How far apart are the two rows of each pair, measured in a hidden way? 0 means very close, and 30 very far. Two or three weighted sums of its numbers give each row a place; it is the straight-line distance between the places.
[-0.5  0.7  1.1 -0.4 -0.7 -1.4 -0.7  0.4 -0.8  0.3]
[-1.  -1.6  0.9 -1.4  0.  -0.4  0.   1.  -1.7 -1. ] 18
[-1.7  0.7  1.6 -0.4 -1.3 -2.7 -0.4 -0.4 -0.8 -0.6]
[ 0.9  0.5  0.5 -1.  -0.4 -0.4  0.3  0.3  0.5  0.2] 13
[-0.9  0.8  1.  -1.5  0.  -1.2  0.4 -0.3  0.2 -1.2]
[ 2.1 -0.5  0.9 -1.2 -0.8 -0.1  0.4  1.1  0.  -0.3] 6
[-0.2  1.9  0.7 -0.4 -0.6 -1.   0.1 -0.4  0.2 -0.3]
[-0.4  1.  -0.5  1.1  0.   0.  -0.9 -1.2  0.5 -0.4] 6
[-1.   1.  -0.2  0.5  0.3 -0.5  0.4 -0.7 -0.1  0.3]
[ 0.7  1.   1.  -0.5 -0.9  0.   1.7  0.6 -1.   0.5] 4
[ 0.   0.9  0.1 -0.1 -0.3  0.2  0.7  0.2  0.8 -0.1]
[ 0.6 -0.4 -1.2  0.7  0.4  0.5 -0.3 -0.9  0.7 -0.1] 7
[ 1.2  0.7  1.  -0.3 -1.3  0.   1.6  0.2 -0.6 -0.1]
[ 1.1 -1.3  1.1 -0.8 -1.2  1.2  0.3  2.  -0.4  0. ] 17
[ 0.2 -0.5 -0.8  0.4  0.9  1.5  0.9  0.7 -0.6 -0.5]
[-0.2  0.7 -1.2  0.9  1.8  0.9 -0.3 -0.3  1.3 -0.3] 12
[-1.  -0.1  0.9  1.  -1.2 -0.7  0.3  0.2 -1.8 -0.1]
[ 0.7 -1.2  0.5 -0.9 -0.9  0.7  0.   1.5 -0.4 -1.4] 16
[ 0.3 -0.5  2.1 -2.3 -0.4 -1.6  0.8  2.4 -0.1  0. ]
[ 0.7 -0.4 -0.9  0.9  0.3  0.1  0.4  0.4  1.8  0.5] 10
[ 0.7  0.9 -0.9  0.9 -0.9  0.2 -0.3 -1.  -0.4 -0.5]
[-0.1 -2.5 -1.   1.4  2.1  1.5 -2.1  0.5 -0.2 -0.5] 9
[ 0.   1.4 -1.5  1.2  1.2  0.7 -0.4 -2.  -0.1  0.2]
[-1.9 -0.8  0.3 -0.7 -0.7 -1.  -0.8 -0.5 -0.4 -0.7] 24
[-2.2 -0.8 -0.6  1.6  1.1  1.1 -1.  -0.3 -0.9 -0.7]
[-0.3 -0.6 -0.5  1.4 -0.9 -0.3 -1.9 -0.8 -1.6 -0.7] 5
[-1.9 -0.2  1.3  0.5  0.4 -0.7  0.8  0.7 -2.5 -0.7]
[ 0.  -2.1  1.3 -0.4 -1.2 -0.7 -1.6  1.6 -1.2 -0.1] 23
[-0.8  0.7 -1.8  1.6  1.3  1.4 -0.4 -0.2  0.6 -1.1]
[ 0.7  1.3  0.4 -0.4 -1.2 -0.6 -1.3 -0.9  0.7 -0.1] 13
[ 0.3 -0.5 -1.6  1.9  0.7  1.1 -1.  -0.8  0.2  0.4]
[ 1.6 -0.6 -0.5 -0.3  1.   1.  -0.2  0.5  0.9  0.6] 11
[-0.4 -1.8 -0.4  0.8 -0.1  0.7 -1.6 -0.5 -0.7 -0.7]
[-0.6 -1.5 -1.1  2.2  0.   2.1 -1.5 -0.6 -0.4 -0.7] 7
[-0.8  1.   0.1 -0.8 -1.1 -1.9  0.8 -0.2  0.6  0.5]
[-1.1 -0.6 -0.4  0.6  2.   0.2 -0.7 -0.7 -0.1 -0.1] 18
[-0.8  1.1 -0.7 -0.6  0.3 -0.4  0.  -1.5  1.2  0.1]
[ 0.6 -0.6 -0.5  1.2  0.2  0.7  0.3 -0.2  0.5  1.2] 18
[-1.1  1.4  0.5 -1.8  1.  -0.4  0.3  0.   0.2 -1.1]
[ 0.1  0.7 -0.1  0.   0.4 -0.9 -0.7 -0.1  0.7 -1. ] 9
[ 1.3 -0.9  0.4 -0.2 -1.1 -0.7 -0.7  1.7 -0.4  0.5]
[ 0.1  0.   0.7 -0.6 -0.7 -0.6  0.7  0.3 -0.8  0.4] 10
[ 1.6  0.4 -1.2  0.2 -0.9  1.9  0.  -0.1  1.3  0.5]
[ 2.1 -0.5 -0.4  0.3 -1.1  1.5 -0.4  0.   1.3  0.7] 10
[ 0.6 -0.9  0.1  0.   1.  -0.9  0.  -0.3  0.8  2. ]
[-1.8 -3.6  0.5  0.   0.8  0.5 -1.   1.  -1.6  0.2] 25
[ 0.9  0.5 -0.4 -0.6  0.5 -0.2  1.5  0.9  1.2  1.2]
[-0.4  1.8 -1.5  1.5  1.6  1.2  0.  -0.8  0.7 -0.4] 3
[-0.3  0.1  0.3  0.2  1.2  0.8  0.3 -0.3 -0.6  0.4]
[ 1.4 -0.7 -0.6 -1.  -0.1 -1.2  1.1  0.8  1.3  0.8] 8
[ 0.7 -1.3 -0.2  0.  -0.8  0.2 -0.7  0.5  1.1  0.6]
[-1.2 -0.5  1.6  0.1 -0.9 -0.4 -0.4  0.3 -1.8 -1.4] 18
[-1.2 -2.  -0.4 -0.1  1.9  0.4 -1.3 -0.4 -0.5  0.8]
[-2.   1.4  0.   0.4  1.5  0.2  0.1 -0.7 -1.5  0.4] 6
[-1.2  0.  -0.8  1.1  1.6  1.3  0.2  0.1  0.1 -0.5]
[-0.4 -0.9 -0.2 -0.2  0.5 -0.1  0.  -0.3  0.4  0.2] 2
[ 0.7  0.1  1.3 -0.7 -1.1  0.4  0.   1.2 -1.4 -1.3]
[-0.9 -0.5  0.7 -1.3 -0.2 -0.1  0.2  0.  -0.1 -0.1] 4
[ 0.1  0.8  0.5 -1.   0.9 -1.1  1.9  0.   0.4  1.1]
[ 1.8 -1.5  1.  -1.3 -0.8  0.   0.6  1.8  0.3  0.5] 15
[-0.2  1.8 -0.6  1.5  0.1  0.8 -0.2 -1.1  0.7 -0.5]
[-0.2 -0.6  0.5  0.1 -1.8 -0.4 -1.1  0.1  0.4  0.6] 12
[-1.6  1.2  0.8  0.4 -1.1 -0.2 -0.2 -0.3 -2.5 -0.3]
[ 0.1  0.1 -0.8  1.1  0.7 -0.1 -0.4 -0.8  1.   0.5] 11
[-0.7  1.8 -1.   0.6  1.4  1.3  1.1 -1.2  1.3 -0.1]
[ 0.3 -0.3  0.3  0.5  0.8  1.1  0.7  0.4 -0.6  0.2] 13
[-0.1  0.9  1.  -0.5 -0.4  0.2  1.2  0.7 -1.3  0.1]
[-0.6 -0.2  1.5 -0.5 -0.1 -1.4 -1.3  0.9 -1.4 -0.9] 4
[ 0.7  1.1 -0.5  0.3 -0.9  0.   1.5 -0.4  1.6  1.2]
[-0.9  1.3 -0.4 -0.1  2.1  1.7 -0.2 -0.8 -0.1  0.1] 18
[-0.8 -0.1  0.4  0.3 -0.7 -0.6  0.7  0.2 -0.6  0.6]
[ 0.4  0.6  0.7 -0.4  0.2 -0.2 -0.3  0.7 -0.1 -1.2] 11
[ 0.4  0.4 -0.2  0.4 -1.3  0.3 -0.6 -0.7 -0.4 -0.9]
[ 0.6  2.2 -1.1  1.   0.8  1.3  1.2 -1.   2.1 -0.4] 9
[-0.7 -1.7 -0.2 -0.5 -0.3  0.8 -1.4 -0.6  0.5  0.5]
[-1.  -0.3  0.9  0.3  0.3  0.   0.6 -0.2 -1.4  0.2] 28
[-1.1  1.1  1.  -0.6 -0.8 -1.2 -0.3 -1.4 -0.5  0.4]
[ 0.4  1.5  0.1 -0.2 -1.6 -0.9  0.  -1.6  0.6  0.7] 5
[ 0.2 -0.2  0.6 -0.9  0.   0.5  0.6  1.1 -0.3 -0.1]
[-1.6 -0.5  0.6  1.  -1.3 -0.7  0.3  1.3 -2.   0.3] 13
[ 0.4  1.6 -1.6  1.5  1.2  2.1  0.5 -1.3  1.3  0.6]
[-0.7 -0.7  0.8  0.3 -0.3 -0.9 -0.9  0.7 -1.3 -0.5] 10
[-0.3  1.6  0.9  0.6 -1.3 -0.2  0.4  0.  -0.3  0. ]
[-0.7 -1.  -0.5  1.   1.   1.2 -1.2  1.1 -1.  -0.9] 2
[-0.9  1.4  1.4 -1.4 -2.1 -3.   0.  -0.8 -0.4  0.4]
[ 1.1  0.2 -1.6  1.1 -0.2  0.9 -0.6 -1.5  1.1 -0.2] 7
[ 1.  -1.7  0.2  0.9 -0.5  0.7 -0.1  1.3 -1.8  2.5]
[ 0.5  1.   1.7 -1.7 -0.4 -2.1  1.   1.1  1.   1. ] 6
[ 1.2  0.1 -0.2 -1.  -0.9  0.   0.  -1.   0.2 -0.9]
[-0.8  0.5  0.7  1.1 -0.9  0.3  0.2  0.3 -0.8  0.2] 3
[-0.5 -0.3 -1.6  2.2  1.2  1.7 -1.3 -1.   0.   0.4]
[-0.2 -0.5  0.1  1.2  0.2  1.4 -0.3  0.5 -0.9  0.5] 4
[ 0.  -2.2 -1.1  0.5  0.4  0.2 -0.2  1.  -0.8  0.2]
[-0.6 -1.5 -1.4  1.8  0.7  1.9 -0.9  0.1  0.2 -0.6] 9
[ 0.2  1.5  0.3 -1.1  0.8 -0.9  2.1  0.   1.   1.5]
[ 0.4  0.1  0.3  0.1  0.1  0.5  0.2 -0.1 -1.3 -0.4] 12
[ 0.4  0.7  1.  -1.8 -0.2 -1.5 -0.2  0.   0.3 -0.9]
[ 1.6  0.2 -1.4  0.8  0.9  1.5  0.7 -0.3  0.9  0.1] 8
[-0.5  0.3  0.4  1.2 -0.9  0.5  0.5  0.  -1.6  0.4]
[ 0.8 -0.8  1.2 -2.1 -1.5  0.4 -0.2  1.5 -0.7 -1.1] 20
[ 0.4  0.  -1.4  0.4  0.7  1.7 -0.1 -1.2  1.  -0.3]
[-0.2 -0.2  2.  -1.7 -1.2 -1.3  1.6  1.4 -0.5  0.4] 10
[ 0.   0.6 -1.   0.4  0.2  0.1  0.3 -0.6  1.7  1. ]
[-1.3  0.2 -0.6  0.6  1.5  0.   0.1 -0.1 -0.7 -0.3] 12
[-0.7  0.1 -0.6  1.2  0.7 -0.3 -0.6 -1.4  0.5  0.4]
[-1.5  1.3  1.2 -1.5 -0.5 -1.   0.4 -1.1 -0.2 -1.3] 11
[ 0.2 -0.5 -0.7 -0.2 -0.3  0.6 -0.5 -0.5 -0.2 -0.7]
[ 0.2 -0.3 -0.9 -0.5 -0.2  1.1 -0.6 -0.5  1.3 -1.2] 9
[-0.1 -0.9  1.4 -1.4 -0.6 -0.6 -1.1  1.4 -1.5 -0.8]
[-0.2 -0.7  0.5 -0.2  0.4 -0.9  1.2 -0.1 -0.7  0.7] 27
[ 0.1  0.  -0.9  0.2  1.8  0.8  0.2  0.1  0.6  1.3]
[ 0.6 -1.4  1.9 -2.  -1.1 -0.2  0.1  1.6 -1.5 -0.6] 16
[ 0.  -1.2 -0.8  0.4  1.   0.7 -0.4  0.7 -0.5  1.4]
[ 1.  -1.1  1.9 -1.9 -0.2 -1.3  2.3  1.8 -1.3  1.6] 23
[ 0.3 -0.4  1.5 -1.5 -0.7 -0.7 -0.7  0.4 -0.5 -2. ]
[-0.6 -1.2  1.6 -1.2  0.  -0.4 -0.9  0.7 -1.2 -1.4] 3
[ 0.5 -0.5  0.2  0.3  0.   0.4 -0.4  0.5 -0.3 -0.1]
[ 1.7  0.3 -1.8  1.6  0.8  1.8 -0.1 -1.1  1.8  1. ] 4
[ 1.2 -0.3  0.9 -0.1 -0.7 -0.4  0.9  1.2 -0.7 -0.5]
[ 0.9  1.  -1.5  0.4  1.2  1.7  1.  -1.7  1.9  0.1] 11
[ 0.   0.7  0.5 -1.1  1.1  0.   1.3  0.8  0.9  0.4]
[ 0.4  0.4 -0.6  1.5  0.2  1.  -0.2 -0.9  0.3 -0.8] 16
[-0.4  1.1 -0.4  1.5 -1.3 -0.2 -1.9 -1.3  0.3 -0.1]
[ 1.3  1.   0.9 -0.5 -0.9  0.1  0.6  0.3 -0.3 -0.1] 16
[-1.1  2.6 -1.2  0.7  1.4  0.3  0.5 -1.5  0.5 -0.8]
[-0.1  0.7 -0.4 -0.5 -0.4 -0.3  1.4 -1.   1.1  0.6] 11
[ 0.3 -1.   1.6 -1.1 -0.2 -1.1  1.5  1.7 -1.5  1.7]
[ 0.3  1.5 -1.5  0.3  0.7 -1.1  0.  -1.8  1.1 -0.4] 12
[-0.1  1.  -1.2  0.8  1.9  0.2 -0.2 -0.5  0.7  1. ]
[-1.3  0.1  1.4 -1.5  0.9 -0.8  1.2  0.2 -1.5  0. ] 18
[-0.2 -0.2 -0.7  0.9  1.   1.2  0.9  0.2 -0.1  1.1]
[-0.7 -0.8 -0.9  1.3  1.9  2.6  0.8  0.5  0.1 -0.6] 12
[ 0.4 -1.   1.3 -0.9 -0.3  0.1  0.4  1.8 -1.3  0.3]
[ 0.1  0.1 -1.1  0.9  0.3 -0.9  0.2 -0.5  1.1  0.2] 6
[-1.9  0.9 -0.4 -0.2  0.1 -1.1  0.   0.  -0.4  0.2]
[ 0.2  0.7 -1.4  1.1  0.8  0.5  0.4 -0.8  0.6 -0.4] 16
[-0.3 -0.2 -0.7  0.5  1.1  1.  -1.  -0.7  0.1 -0.1]
[ 1.3 -0.6 -1.2  0.7  0.2  0.4 -0.3 -0.5  1.6  0.7] 5
[-1.1  0.6 -0.4  1.  -1.  -0.4 -1.6 -1.5  0.1 -1.5]
[ 0.  -0.7 -1.5  1.1  1.5  1.  -0.4 -0.7  0.5  1.1] 20
[ 1.5 -0.6  0.   0.1 -0.1  0.2  0.3  0.3 -1.   0.2]
[ 0.1  0.4  1.  -1.3 -0.5 -1.  -0.1 -0.3  0.4 -1.5] 12
[ 0.5 -2.9  0.6  0.  -0.4  0.4 -1.7  0.2 -0.3 -0.4]
[-1.4  1.7 -0.7  0.2  1.6 -0.1  0.3 -1.7  0.2 -1.1] 12
[ 0.7 -1.8  0.6 -0.8 -0.6  0.3 -1.   0.9 -0.2 -0.7]
[ 0.7 -0.2 -0.9  0.6  0.1  0.1  0.1  0.1  1.2 -0.5] 5
[ 1.3  0.2 -1.7  0.9  0.8  0.5 -0.2 -0.8  2.   0.5]
[ 1.2 -0.7 -1.   0.1  0.1  1.9 -0.6 -0.1  2.  -0.3] 15
[ 0.2  0.3  0.4  0.  -0.6  0.9 -0.4 -0.2 -0.4 -0.1]
[-1.1  0.7 -0.7  2.1  0.  -0.1 -1.  -0.9 -0.5  0. ] 7
[ 1.7 -1.3  0.6 -1.2 -1.6  0.9  0.2  1.4 -0.5 -0.1]
[ 0.  -0.9 -0.4  0.7  1.2  1.7 -0.2  0.5  0.2  0.5] 11
[-1.7  0.9  0.   0.2  1.1  0.6 -0.4 -1.1  0.1  0.4]
[ 1.  -0.3 -0.7 -0.1 -0.4  0.5 -0.6 -0.2  0.7 -0.3] 8
[ 0.2  1.4 -1.1  1.4  1.3  1.6  0.  -1.8  0.7 -0.6]
[ 0.3  0.5  0.5  1.  -0.5  0.8 -0.1 -0.2 -1.8 -1.3] 8
[ 0.1  1.3  0.1 -1.  -0.8 -1.5  2.5 -0.5  1.8  0.7]
[ 0.   0.3 -0.3 -1.   1.8 -0.2  0.3  0.1  0.8  0.7] 22
